One vector is turned by the same rotation once a step. Each row is the vector after some number of steps, and that number follows the row.
The counts run from 0 to 641.
[151  75 149 122 124 155 160  91  87 133 142 165 131 132 176 165 151 140
 139 130 124 152 135  69 156 174 102 147 133 118 128 140] -> 282
[113 140 114 147 146 106 162 121 160 101 131 157 177 105 173 143  98 179
 106 151 173 130 106 105 134  98 152 123 145 139 121 116] -> 406
[112 101 159 150 166 144 165 177  83 150 100 110 125 135 115 123 153 116
 105 165  99 103  77 118 125 145 158 147 136 138 110 100] -> 617
[167 151 150 133 133 175 151 128 109 103 128  71 150 127 134 136 118 118
 113 140 168 173 132 111 147 144 101 134  96 177 159 185] -> 172
[133 130 113 160 147 163 110 126 192 129 138  90 157 139 145 116 123 152
 116 135 157 152  81 140 112 115 106 109 123 187  97 135] -> 588
[151 114 124 176  96 111 149 124 149 107 179 157 109 145 126  77 139 101
 128 131 127 150 141 133 123 134 150 134  66 130 180 149] -> 570
[111 151  87 111  56 104 113  99 101 136 165 135 120 122 176 117 136 169
 164 118 135 166 127 158 151 139 148 132 146 120 125 116] -> 397
[167 171 116  97 124 159 113 125 109 121 109 143 114 132 134 113  97 152
 135 175  69 139 165 162 145 139 122 133 112 105 185 161] -> 238
[133 132 132  95 149 147 134 144 117 178 132 129  99 152 142 140 132  81
 148 136  49 137 149 104 157 171 114 132 100 143 160 154] -> 627
[154 108  83 124 138 117  96 131 119 154 124 125 128 158  66 168 157 100
  64 116 135 113 130 122 133 141 108 145 107 159 152 116] -> 47
[158  95  99 147 104 108  75  95 142 173 163 155 128 166 120 151 166 166
 131 128 102 126 120 155 122 155 104 119 136 111 111  87] -> 392
[180 107 125 174 135 119 119 134 112 112 162 128 132 162 104  94 161  83
 106 112 127 165 114 116 131 157 122 108  84 136 173 140] -> 44
[ 91 165 139  77 129 138 134 161  91 147  94 136 139 137 171 134 142 117
 165 128  83 130 119  93 177 139 152 134 134 115 159 128] -> 216
[121 132  93 117  99 170 121 115  89 135 134  71 129 110 150 111 116 127
 132 124 117 187 128 166 110 140  99 170 116 141 162 163] -> 582
[138  90 170 153 182 129 130 112  72 159 152 119 169 145 137 136 147 150
 113 117  66 152 103 127  99 149 124 105 143 101 122  99] -> 207
[ 93  80  79 104 141 104 111 108 142 166 116 124 113 133 142 120 166 128
  93 121 127 130  88 130 139 132 178 119 137 146  96  97] -> 598
[ 97 104 136 132 156 146 143 186 157 122 115 126 111 133 143 131 146 121
 102 160 134  70 117 103 134 144 173 167  91 144 111 104] -> 156
[109 125  79 147 141 112 121 129 138 119 147  97 121 115  89  91 107 146
  57 156 143 128 121 169  95 153 134 154 131 153 116  90] -> 318
[159 120 152 107 121 114 154 124  52 105  92 148 124 127 141 138 173 124
 116 142 135 135 122  89 180 179 169 118 134 117 130 110] -> 485
[149 167 178 143 134 171 158 160 112 108  94 160 142 160 129 117 133 145
 142 170 116 129  91  91 158 167 112 135 119 127 146 136] -> 357
[131 132 125  90 139 129 164 128 103 166 115 123 109 132 119 167 129 111
 123 168 124 129 114  72 185 157 129 128 172 174 106 136] -> 489
[188  65 101 159 147 130 120 128 122 127 157 131 132 143 111 153 150  97
  77 126 145 125 151 118 126 151 123 145  84 115 162 152] -> 573
[ 95 181 135 162 130 139 109 154 137 118 126  89 170 159 131 120 135 167
 121 119 171 127  67 138 123 109 120 109 128 169 107  94] -> 62
[196 176 110 112 122 131 125 113 115  90 122 117 152 125 127 155 114 159
 106 163 166 151 153 129 161 127 111 116 131 145 161 163] -> 376
[103 153 186 132 126 168 162 112 129  81 132 145 163 130 185 144 121 172
 141 127 114 131 143 104  95 138 127 142  80 141 141 128] -> 150
[144 132 165 147 155 132 141 163 115 147 125 119 118 140 127 185 151 139
 101 179 123  53 130 136 143 121 165 128 118 147  99 108] -> 92
[157 131 119 144 150  81 168 163  75 119 151 125 117 110 130 107 107  90
 110 167 101 126 127 112 156 134 178 129 123  93 182 128] -> 227
[106 100 156 160 149 129 148 170 140 168 126 144 140 171 121 143 163 119
 115 118 124 108  72  84 130 149 142 135 133 155  99  82] -> 478
[145 123 180 178 143 122 179 144 112 156 164 158 113 142 111 135 110 135
 131 173  56 101 124 132 116 129 135 123 128 137 131 112] -> 90
[158  88 118 127 122 184 112 124 139 160 136 109 101 157 123 150 165 104
 127 132 106 131 147 121 138 181  89 149  87 158 133 154] -> 305
[100 111  62 100 129 117 142 129 124 144 134 156 144 108 166 118  85 152
 139 149 116 160 105 109 152 149 108 158 174  84 148 127] -> 401
[ 80 130 148 141 162 119 149 144 132 129 128 164 144 153 139  91 111 145
 133 122  52 140 101 109 101 165 144 135 114 105 154  88] -> 476
[ 93  80 120 135 126 108 125 130 130 148 174 127 106 119 189 116 177 133
 136 137 114 113 118 135 146 134 191 117 129 118  76 105] -> 276
[119 137  85  85 137 133  92 113 152 162  90 146 130 135 182 153 147 178
 132 156 122 123  98 138 162 116 172 106 159 133 101 118] -> 534
[147 103 105 146 138 116 105 114  82 183 128 117 148 131 159 115 125 151
 138 131  75 167  92 172 115 108 151 119 148  86 152 126] -> 529
[124 122 142 105 128 101 147 135  48 141 145 103 111 124 162 113 172 104
 131 130 105 149 129 109 164 162 192 110 114 119 129 113] -> 484
[ 94 105 116  95 139 148 168 122 141 150 110 138 134 115 155 192 112 124
 111 150 138 109 133  72 163 125 122 173 141 167 105 145] -> 285
